(in the rows, 128 means zero)
The rows of R fall into 3 groups, which share some directions, and each row is roughly a mix of its group's hidden directions.
R:
[[142 139 172 171 161 113  92 171 169 152 152 149 146 117  76]
 [130 132 120 145  98  68  53 106 109 113 123 165 118  85 122]
 [135 135 106  85  92 131 112  73  67 136  92 151  92 122  96]
 [137 119 140 210  77  69 132 136 137 109 128 101 110 129 146]
 [171 107 104 165  88  90 150 156  79 116 142 146 166 121 170]
 [176  91 109  85 150 135 109 137 153  94  73 159  88 156 124]
 [118 177 102 112  89 123 101  66 107 156  89 127 107 130  82]
 [ 50 134 132 150  65 125 124 101 100 168 118 109 121 106 141]
 [182 114 167  61 148 147 156 141  79 133 139 143 134  99 146]
 [120 123  89  69  86 131 151 105  85 118 105 124 125 150 192]
 [134 119 122  88  98 158  98  72 116 155  75 134 106 160  83]
 [ 98 124 161 183 114 147 140 139 103 148 214 126 150 112 123]
 [122  96 117 141 149 151 161 157  50 150 120 122 120 173  85]
 [125 101 141 144 124 148 201 186 152 125 155  72 112 128 133]
 [137 173 189 131 142  91 165 183  87 154 147 144 138 128 133]
 [132  84 164 124 148  93 158 107  93 155 158 124  91 187 160]
 [150 101 140 146 178 137 161 195 136 106 177 111 162 143 147]
 [130  96 176  92 159 118 149  88 112 167 129 115  83 185 125]
 [147 127 116  90  56 102 145 181 100 148 128 132 126 137 180]
 [132 123 117 184 165 105 159 189  97 102 174 154 102 119 132]
 [195 125 139  87 133 168  72 128 157 140  85 109 119 110 118]
 [129 104  93  89  83 127 167 107  89 102 119 112  99 130 193]
 [ 76 160  91 156 101 137 125 143 155  85 108 128 155  68 102]
 [105 113 125  93  76 155 112  74  78 163  91 128 113 137 100]
 [ 97 114  96  57 175 170 134 114 106 158 118 157 147 152 116]
 [132 120 159 161 155 131 143 171 170 113 198 116 169 115 163]
 [137 130 121 100 101 132 115  71  66 142 102 170  89 124  85]
 [115 142 118 182 158  83 160 185 121 100 163 136 120  97 163]
 [145 127 154 197  83  92 130 133 152  90 156  97  94 105 148]
 [176 143 119  71 154 196  84 145 152 140 116 135 130 104 121]
 [146 118  80 106  60 130 166 112  95 108 109  96 101 133 171]
 [110 132 138 156 193 161 107  61 149 118 121 120 129 111  78]
 [129 126 140 113 139 190 196 154 148 162 131  74 136 156 123]
 [ 94 158 134 191 132 121 160 148  83 154 186 109 151 119 110]
 [133 143 170 165 158 121  92 173 169 163 145 133 155 115  72]
 [110 142  82  78 156 185 106 127 145 165  93 146 146 151  92]
 [121 145 170 170 189 137 103 134 163 146 145 144 144 124  63]
 [162 124 143 190  58 103 157 116 135  91 145 102 107 111 129]
 [105 110  84  64 173 177  98 129 134 162  98 143 133 144 120]
 [149 143 109  62 123 117 109  86 149 126  46 122 126 137 128]
 [ 84 115  82 168  85 139 118 107 174  86 108 103 113  96 110]
 [172 127 153 191  70  89 139 144 129  98 138 105 114  97 146]
 [127  81 132 186  92  78 141 103 130 130 128  97  88 170 147]
 [ 74  98 149 153  78 134 133 127  84 138 178 135 121  86 160]
 [145 156 128  78 169 197  81 135 169 133 144 131 114 108 121]
 [130 108  91  68  89 142 159 132 110 126 105  99 138 149 196]
 [102 106 116 150  84  92 207 140  73 124 118 135 142 120 127]
 [115 163 131 173 129  88 144 144 112 108 194 146 126  70 156]
 [146 143 142 122 187 163  96  54 137 138 113 167 143 144 107]
 [121  93 130 196 102  72 127 100 136 125 137 102  99 175 150]
 [114 130 114 138  93 153 115 122 170  73 105 102 119  51 109]
 [131 133 106  80  76 145  87  70 116 139  80 129  97 134 104]
 [140 113 123  68 103 163  96  87 149 146  69 109 132 164 107]
 [101 121 110 137 104 158 208 134 115 116 134  63  92 127 124]
 [106 115 118 110  86 145 203 154 106 131 140  71  98 124 153]
 [125 102  93 101  98 120 164  95  87  84 124 123  89 128 189]
 [185 101  96 106 136 147 136 140  90 161 164 160 142 173 169]
 [105 151 127 109  88 123 118  58  73 162 104 149 110 108  96]
 [124 183  95 101  88 104 116  72  82 136 101 128 108 102 104]
 [104 142 139 142 192 162 108  50 135 126 118 134 130 121  84]
 [ 80 107 127 123 167 113 134  93 125 167 144 131 102 210 129]
 [151 116  93  96  57 110 154 133  91 113 119 126 104 136 188]
 [129 154 117 146 139 112  51  67 122 123 102 163 140 111  91]
 [121 126  99 107  50  89 124 189 111 136 117 105 142 124 161]
 [114 127 113 106  56  95 162 185  92 133 138 117 109 128 166]
 [ 89 131 100  73 192 151 108 111 117 154 129 161 162 163 124]
 [ 97 124 148 178 145  88 165 152  97 120 165 166 119  80 161]
 [123 132 144 114 208 167 104  74 150 134 115 153 159 151 116]
 [184 120 160 183  77  91 141 118 124  91 154 106 117 109 149]
 [119 140 171 162 187 136  95 143 169 153 142 137 154 119  69]
 [122 137 105  57 166 178 114 120 124 161  91 149 156 142  95]
 [ 99 117 123 118  85 167 131 104  58 171 126 100 133 152  86]
 [ 62 100 150 144  71 157 129 110  83 170 150 112 136 118 132]
 [118 139 113 151  69  69 101 204 128 130 128 118 138 113 116]
 [160 150 133 165 188 110 150 178 172 103 169 122 155 135 134]
 [ 73 145 117 187  81 130 125 133  81 149 171 119 103 110 114]
 [146 118 136 197  74  86 132 157 137  95 133 104 109  92 155]
 [132 112  88  88  81 138 172 104  91 106 112 107 105 138 187]
 [ 99  73 136 165 108 181 130 167  97 146 174 114 120 158 113]
 [159 119 123  64 138 151 123  95 124 145  63 114 143 171  95]
 [ 89 110  84  66 166 164 120 129 117 164  87 149 148 146 111]
 [158 116 153 192  90  73 146 144 113 102 164 117 117 121 169]
 [153 122 131 138 166 121 133 185 193  90 157 110 153 127 171]
 [130 111  96  94  75 119 168 110  82 104 123 120  92 128 187]
 [ 78 117 145 131  76 172 114  99 123 183 121  85 151 151 110]
 [138 142 167 163 149 130  97 174 172 171 141 119 156 112  70]
 [173 125 170  76 135 162 175  90 102 143 166 135 104 150 114]
 [ 56 146  95 177 105 120 117 143 171 106  99 111 123  99 104]
 [106  84 125 178  97  84 168  91 110 104 164 116 104 153 154]
 [186 146 162  77 172 139 124 147  93 158 158 157 149 145 148]
 [ 81 125 142 187  98 153 137 139  86 160 192 114 134 127 111]
 [132 120 125 114  67  88 163 193 101 126 152 134 103 129 172]
 [ 96 140  99 173  98 124 100 157 170  84 110 112 131  64 129]
 [ 69 100 151 158  70 168 114 108 103 171 158 121 123 131 115]
 [100 121 146 111  80 138 105  55 104 164  95 161 103 115 105]
 [197 123 107  57 154 135 114 114 136  99  86 137 123 150 112]
 [120 145 168 156 182 125  73 131 162 151 138 154 156 115  75]
 [128 101 148 155 115 135 200 167 134 119 168  84  83 106 125]
 [127 155 107  92 130 107  85  86  93 121 103 197 144 160 152]
 [126 116 154 199  98  79 133 135 147 107 159  98  82 130 158]
 [150 123 115 140  48  76 130 186 109 123 141 123 105 110 147]
 [ 96  92 155 131 102 108 203  81 100 106 144 111  95 126 121]
 [141 108 104  87  72 105 154 166 103 120 127 127 123 144 201]
 [108 159 100 109 112 164 126 147 138  96  93 136 168  53  97]
 [174 119 160 171  84 102 143 124 127  79 164 108 109  87 156]
 [114 142 132 119 187 173 117  41 125 128 109 144 132 138 105]]

Here is one row of each group, with its name. Which group are the others in?
[112 150  96 164 107  98 132 168 101  90 179 127  99  80 162]	(90)
[117 140 129 179 118 147 180 170 149 130 141  70 112 127  75]	(36)
[118  82 105 149 122  84 167 139  70 126 158 150 144 149 180]	(13)

[125 127 134 163 145 119 141 188 161  98 190 108 150 106 177]	(90)
[ 97 127 144 172  80 173 102 116 121 159 195 116 128 134  97]	(90)
[195 135 168  98 159 128 132 141  92 160 171 150 131 164 157]	(13)
[138 130 124 149  61  80 134 210 122 133 144 116 117 115 130]	(36)
[110 138 144 171 179 133 125  65 120  98 144 154  91 109  81]	(36)
[119  79 128 110 141 152 198 154 141 105 146  81 115 134 177]	(36)
[130 145 175 175 176 126 107 154 163 149 155 147 136 117  65]	(36)
[ 56 123 134 150  64 133 127 105  82 162 138 117 118 100 140]	(90)
[118 149 128 174 146  86 160 158  93 107 184 150 123  80 152]	(90)
[130  95 135 133 128 100 149 104 108 182 104 120 106 214 119]	(13)
[109 150 143 134 185 163  95  54 134 141 112 142 140 123  83]	(36)
